In the data rows, the value 128 means zero.
Each pair is two rows. How far apart are they, by a hidden measure? 0 means very close, and 30 very far. Two or three weighted sums of its numbers give each row a place; it is the straight-line distance between the places.
[  0 171 255  28 255  83  63  42  16 181]
[197 123  65 200  73 150 172 151 168  65] ~ 25
[136 127 113 140 108 100 114 151 129 144]
[ 85 132 177  54 180  95 104 124 113 166] ~ 12
[143 145  96 153 100 147 179 140 149  98]
[141 128 117 134 121 119 117 128 156  97] ~ 7
[162 160  83 159  91 146 181 137 165  73]
[141 138 139  90 118  85 118  78 191  80] ~ 11
[179 135  75 171  74 118 155 158 172  88]
[105 152 150 114 126 151 140  76 103 111] ~ 15
[124 130 147  86 125  71 107 110 161 127]
[ 91 112 162 127 174 182 113 133  62 164] ~ 6
[135 101  97 191 124 200 130 185  83 167]
[ 91 106 161  88 157  85  80 150  95 203] ~ 6
[172 138  81 185  89 137 165 161 161  89]
[116  98 130 157 152 176 127 149  86 161] ~ 4
[ 80 125 176  76 186 132 101 131  90 183]
[ 78 138 187  78 188 137 105  84  88 148] ~ 7
[225 116  26 198  22 132 185 162 217  55]
[160 120 112 193 100 151 110 126  97 122] ~ 13
[142 104  68 190 116 225 155 213  80 181]
[101 150 141  56 118  42 121 117 166 146] ~ 11
[152 131 103 151  93  91 117 154 142 128]
[159 104 102 142 127 104 126 180 158 137] ~ 12
[108  69 105 195 175 255 134 224  12 243]
[132 129 130 114 113  82 102 133 146 130] ~ 17
[ 51 136 223  50 221  93  81  99  59 199]
[191 122  72 175  86 121 150 182 179 103] ~ 16
[121 162 133  79 120  90 136  84 186  80]
[132  99 134 139 130  97  81 152 105 160] ~ 25
[136 124 118 149 122 142 132 131 122 127]
[141 137 111 120 104  81 130 138 173 120] ~ 5
[130 113 123 163 127 159 111 134 105 135]
[130 153 111 123  95  90 144 103 160  99] ~ 10
[129 114 137 139 160 178 125 133 116 130]
[ 39 142 222  50 224  92  86  90  59 185] ~ 8
[141 131 140 119 114 107 110  94 145 105]
[112 117 127 113 131 100 106 168 113 181] ~ 11
[172 143  76 157  68 100 155 130 186  73]
[142 142 108 141 111 131 145 121 153 100] ~ 8
[130 147 135 106 108 121 136  64 153  79]
[ 95 120 154 114 164 154 113 113  90 150] ~ 6
[116 134 144 122 136 136 129 104 114 120]
[172 132 108 137  71  99 129  70 189  32] ~ 8
[119 110 120 122 140 120 119 168 116 176]
[ 87 185 177  23 139  36 131  75 181  93] ~ 25
[137 145 100 130  97  96 156 144 160 118]
[178 136  89 175  90 130 145 123 162  65] ~ 11
[136 113 117 159 135 171 125 136 113 131]
[ 72 171 185  71 157 117 125  46  95 125] ~ 18
[ 36 170 248  36 218  57  94  50  85 144]
[124 118 126 136 135 144 132 131 122 136] ~ 18
[130 124 119 146 128 146 129 124 118 130]
[127 139 127 141 118 151 139  88 121 105] ~ 5
[156 127 104 173 105 175 161 132 137  87]
[177 124  90 175  89 126 130 122 164  63] ~ 9
[ 83 124 168  86 179 139 109 125  81 166]
[120 125 133 133 149 167 133 126 111 132] ~ 4
[137 125 136 114 135 114 112 119 145 119]
[112 108 105 150 145 200 157 190  84 176] ~ 12
[149 110 123 153 124 130  99 133 135 112]
[122 153 108 111 115 106 171 142 166 117] ~ 20
[124 117 126 146 133 161 131 127 118 133]
[138 118 122 145 111 109 101 132 129 126] ~ 10
[133 114 121 146 123 142 120 135 120 128]
[166 135  91 156  63  83 122 125 167  91] ~ 8
[107 108 143 105 154 116 103 141 110 171]
[111 128 161  88 140  95 104 108 132 148] ~ 11
[ 22 171 223  61 223 146 118  95  18 185]
[102 149 142  82 148 117 151 109 141 123] ~ 12
[153 113 116 157 116 141 105 126 122 102]
[151 120 126 148 133 157 138 119 150  89] ~ 11
[143 115 116 149 126 136 118 132 136 113]
[120 132 151  81 150 106 111 100 143 123] ~ 9
[110 176 184  42 123  51 121  31 181  84]
[113 159 164  67 132  86 120  58 154 100] ~ 8
[131 158 144  83  99  82 128  50 172  78]
[ 83 123 173  72 175 123 104 128  83 187] ~ 3
[171 145  85 157  72  96 135 126 173  76]
[139  97 103 188 164 228 155 191  93 175] ~ 16
[172 126 125 114 121  82 110 109 216  62]
[ 68 100 186  78 196 101  78 129  59 222] ~ 6
[121 119 141 132 156 176 139 138 117 129]
[ 66 139 197  40 179  67  88 112  96 182] ~ 10
[125 132 106 130 122 129 158 156 142 137]
[100 127 126 121 124 156 150 137  92 170] ~ 9
[141 108 133 110 166 131 117 145 154 122]
[119 142 169  80 146  82 118  77 159 109] ~ 11
[114  85 111 178 163 219 146 194  63 193]
[133 113 135 153 136 169 115 103 114 108] ~ 12
[ 88  95 170 149 178 180  91 136  31 210]
[107 148 165  88 135  97 115  71 133 126] ~ 11
[145 132 111 157 109 163 156 112 132  95]
[ 96 121 153  95 171 138 120 147 104 170] ~ 4
[162 125  91 184  89 126 123 159 140 115]
[ 40 136 232  46 223  63  61  85  67 186] ~ 15
[149 132 111 152 121 165 158 122 148  97]
[119 116 138  94 149  92 103 148 132 167] ~ 10
[125 112 141 124 143 130 100 120 119 137]
[152 121 114 160 106 128 111 132 124 108] ~ 5
[149 115  92 126 107  67 128 216 159 158]
[154 113 121 169 131 176 139 109 124  91] ~ 21
[128 126 127 141 126 141 125 128 121 134]
[ 95  95 149 129 177 171 120 163  70 194] ~ 6
[100 119 165 105 171 152 107 114  98 153]
[147 107 123 154 129 146 116 133 131 108] ~ 10
[191 120  59 212  64 173 177 154 154  77]
[153 126 166 132 107  86  98  58 164  96] ~ 23
[183 130  68 196  69 162 172 154 149  79]
[165 143  91 158  80 107 143 124 160  78] ~ 1
[173 130  79 125  64  53 128 149 217  82]
[ 91 133 156 121 156 156 117  99  80 153] ~ 17
[ 28 154 208  43 209 119  91 107  37 204]
[134 143 115 140 113 151 159 111 132 107] ~ 12
[158 116 111 136 116  98 111 139 171  89]
[128 132 149  99 122  83 109  87 159 106] ~ 10
[118 124 136 118 139 124 107 126 123 140]
[180 144  68 171  41  97 149 120 179  76] ~ 9
[103 127 163 109 179 173 135 102 114 120]
[100 120 149 103 174 151 118 138  93 170] ~ 9
[126 153 134 106 112 113 137  83 149  90]
[152 139 124 113 103 100 119  93 172  69] ~ 7
[137 143 130  88 105  43 118 120 198  90]
[112 133 146 107 143 125 115 114 120 137] ~ 7
[127 120 138 123 147 142 114 124 135 126]
[189 127  75 157  53  86 110 110 195  52] ~ 15
[128 113 122 110 127  74 107 171 148 158]
[ 80 137 174  71 172 117 118 100  97 161] ~ 16
[131 122 101 139 138 161 166 187 133 150]
[ 15 166 251  34 255  93  77  67  43 184] ~ 19
[182 131  77 199  76 171 174 128 149  63]
[138  98 134 145 136 142  88 129 105 137] ~ 11
[133 138 126 155 116 192 167  83 118  79]
[117 139 142 134 135 153 126  90 100 123] ~ 5
[ 76 152 184  83 190 156 129  63  91 130]
[140 113  97 155 123 142 140 178 127 146] ~ 23
[167 143  74 171  84 163 185 170 158  95]
[130  89 129 155 159 179 109 150 100 150] ~ 14
[121  83 141 131 163 123  85 153 107 166]
[ 99  84 130 155 161 200 133 183  54 200] ~ 9
[123 116 126 147 130 155 116 136  96 156]
[158 147  88 149  88 101 162 157 173 106] ~ 9
[118 149 108 115 112  98 156 146 143 137]
[135 137 130 106 124 104 123 120 154 108] ~ 12
[131 128 140 112 128 123 118  97 141 104]
[153 135  95 147  98 105 146 158 156 110] ~ 10
[116 116 144 107 165 139 114 129 127 134]
[158 142  89 126 102  86 146 156 192 101] ~ 8
[125 134 137 109 135 118 114 114 137 126]
[145 143 120 118 103 104 130 104 168  85] ~ 3
[131  98 109 171 141 172 129 166  97 164]
[155 135 122 118  88  64  97 117 170 106] ~ 20
[131 138 125 119 120 121 144 117 147 107]
[119 124 159 105 149 123 107  86 122 126] ~ 9
[127 122 122 133 122 129 130 130 130 125]
[161 103 105 177 102 123  94 138 134 110] ~ 12
[104 155 159  63 130  77 119  89 150 127]
[158 134 102 169 102 165 155 125 134  93] ~ 13
[ 82 138 177 119 186 194 131  98  55 146]
[121 142 134 100 115  86 129 114 151 130] ~ 14
[ 20 158 237  22 235  68  69  83  51 199]
[141 136 134 121  98  87 104  99 153 105] ~ 20
